Where one turn sends some rows of the set: a few examples, then the rows asked
Tuzu: 111  139  0  -181  -173  -66  215  -214  -60  -58  -74  -15  -41  34  226  -329  -112
mezip: -109  47  395  -159  19  -231  60  19  -77  78  -51  -211  -99  135  210  -185  -31
Meso: -38  -113  536  -79  -53  -124  163  -48  -49  0  -43  -175  -54  75  35  -42  -12
dez: -82  43  -45  -143  -157  -198  143  -289  -189  154  31  -280  -188  220  141  -13  -30
gurut: 97  -29  159  -153  -59  -153  149  210  44  111  -23  -245  -55  87  20  -173  -116
sas: -181  23  237  -186  12  -127  218  -72  -66  -30  -187  -95  28  -51  -179  42  -47
Dab: 122  52  293  -176  -111  0  147  -263  -5  -90  132  82  -10  30  11  -217  -202
tud: -239  -163  220  -178  -39  -270  -13  -52  -151  -63  15  83  -105  122  255  -98  -4
genam: 4  -13  -130  -129  44  -66  198  13  -95  0  111  15  82  10  131  140  36
momok: -133  -6  15  -65  56  -206  114  -138  -169  45  116  17  11  103  284  148  105
Nodar: -173  127  28  -217  38  -54  108  -311  -193  25  27  -245  -164  84  175  -79  -5
vor: 35  27  -207  -146  -74  -78  164  -154  -74  127  77  -289  -154  102  25  -50  -75
nevap: -56  122  -75  -313  -79  52  238  -185  -175  -11  -19  -249  -95  58  25  -52  -88
rozan: 185  -34  145  -60  -193  -93  174  -263  50  4  139  81  -9  46  -128  -120  -208
tugif: 2  26  344  -72  -124  -150  104  -427  -50  -24  118  110  -52  88  33  -121  -134
sobu: 110  -184  377  -35  -131  -135  203  61  30  65  -10  -202  -46  77  -73  -25  -64
Keb: 51  -35  -42  -137  -185  -200  215  21  -180  96  105  -41  37  220  272  130  16
Dur: -201  -132  129  -304  -55  -81  120  25  -140  -187  -60  121  -2  -7  47  -42  -71
zofe: -65  107  -10  -50  -105  -186  188  -438  -76  -36  -108  63  -49  -24  119  -165  -30
kab: 111  90  3  -76  -229  -214  172  -266  -65  49  -40  -37  -94  127  288  -302  -81
metap: -61  64  84  -278  -70  -46  231  -11  -239  -61  43  2  87  124  295  91  24
buf: -109  -273  28  -79  -211  -368  53  -3  -87  51  24  66  -99  172  85  19  -43
gov: -10  -184  427  51  -57  -223  138  -76  10  86  -8  -172  -81  75  -35  18  9
fupi: 64  53  -151  -19  -161  -180  225  -341  -8  13  -86  39  -35  -23  21  -150  -68
soli: -122  -87  172  9  -112  -378  152  -113  -41  173  -117  -142  -69  107  -126  92  -16
munu: 3  -229  -48  -197  -115  -144  95  183  -17  -55  45  54  -33  45  20  -88  -111
timim: 5  -131  407  -67  2  -58  198  -8  17  -27  -41  -152  -16  -32  -117  -7  -32
gerir: 166  -41  246  -12  -212  -212  90  -295  18  77  190  41  -84  168  54  -179  -173

Dur goes to -> tud
kab goes to -> fupi
And these:
soli goes to -> gurut
gerir goes to -> rozan
genam goes to -> metap
nevap goes to -> Nodar
sobu goes to -> timim

Where one turn sends some rows of the set: a few examples, then the rows asked
Fud: 38  121  92  -2  231  -145  20  -158  7  -10  69  -91  56  144  66
mube: 76  168  208  73  94  117  116  -18  61  12  47  214  -165  -51  102
Teko: -2  273  181  -135  23  18  27  -134  -47  78  -47  140  -166  -146  -23
fatop: 150  15  -123  -194  -101  14  82  96  4  200  -67  -36  -21  -103  -239
Duvob: 7  -194  27  16  -48  6  -152  68  -145  -27  116  -144  -98  -183  -123
Tele: 50  -7  -64  162  -71  62  42  266  -13  77  -37  -44  134  26  11
ruba: -9  49  94  -11  203  -102  -53  -197  -79  -60  105  -98  79  119  56
kinu: 4  -31  -127  -48  -188  -56  -72  176  -22  163  -133  56  -8  -158  12
Ponef: 118  -39  -3  53  -111  36  242  121  -74  64  -4  -33  53  -27  -262
Lodu: 123  -19  -27  69  -69  30  227  128  40  116  -29  52  -10  -16  -268
bapa: 9  -14  116  -96  110  -207  109  -270  -78  -114  50  69  -83  -89  -79
Mafub: 87  80  -26  -114  98  149  196  -48  -10  167  -77  0  -246  -199  133
zetub: 30  -97  80  25  13  -187  -68  -247  76  -108  24  145  24  12  139
gige: 50  -11  -31  -187  285  -78  -107  -123  60  -119  18  58  22  -118  90
fab: -56  87  -101  19  45  1  54  252  -74  108  -134  4  -7  -134  -137
mamob: 83  -198  39  106  -22  70  -160  13  54  -45  101  -111  37  -37  -218
latok: 223  -201  -80  -13  -180  98  130  155  25  79  39  56  34  -90  -54
tovus: 32  2  -58  178  -101  -9  65  258  9  158  -45  16  16  29  39
lukep: 151  -112  60  -25  258  -47  134  -95  45  -124  179  95  -75  -23  141
Zodup: 59  -21  38  11  -60  79  206  -122  21  115  -98  130  -255  -200  136
subug: 70  -120  26  24  -14  58  -177  -12  -4  -5  92  -209  45  -31  -261
lon: 51  -186  51  77  -73  9  -132  69  -120  21  175  -191  -76  -83  -49
teges: 17  -52  -16  -151  262  -34  -152  -147  -32  -130  72  19  47  -66  111
toz: 241  -142  -117  -42  -147  76  90  159  127  168  8  79  -7  -39  -62
kon: 146  113  201  33  -70  72  4  -140  162  84  23  219  -87  29  122
fibef: -14  -141  95  45  61  -112  -101  -235  -4  -150  71  95  51  20  110
Mone: 25  -60  -110  -26  -226  -16  -104  138  -37  97  -122  -8  117  -112  18
rumu: 135  -92  62  -182  63  -91  -15  -271  -82  4  196  -84  -15  61  113
nuges: 133  -136  67  -57  262  11  84  -141  -28  -130  222  31  -32  8  70
gapa: 163  -11  45  -206  71  -153  3  -223  -33  59  145  -84  -52  40  167
gida: 16  -102  102  -109  109  -119  43  -290  -110  -140  106  56  -37  -76  -92
muni: -48  40  -102  14  10  36  2  208  -87  13  -152  -2  106  -168  -162
Zivav: 60  160  -14  -18  -47  91  -4  -197  181  202  -205  -5  -26  2  64
bubi: 173  -34  -123  -205  -101  68  95  116  -80  145  -17  -96  44  -142  -166
sunik: 143  154  131  -140  -44  83  -50  -79  50  148  50  144  -158  -75  235
keda: 31  -154  40  78  48  59  -92  123  -131  -20  159  -191  -85  -113  -118
Begu: 56  120  70  27  -27  55  256  -121  -31  191  -75  -40  -230  -77  100
rer: -10  100  -4  43  47  115  50  -170  190  63  -258  122  -49  -105  -43
tifog: 90  109  -43  46  130  200  51  -77  238  124  -168  52  -30  -26  104
Mer: 81  299  176  -41  147  119  75  -85  84  74  0  102  -84  6  -44
Busav: 110  170  93  -225  33  114  -88  -132  114  65  -49  210  -107  -165  38
bomu: 124  -186  -24  -3  -1  105  -225  21  54  -11  113  -163  40  -58  -178

Lodu goes to -> tovus
rer goes to -> Begu
And these:
gapa goes to -> gige
Teko goes to -> Mer
Tele goes to -> latok
nuges goes to -> fibef
Duvob goes to -> subug

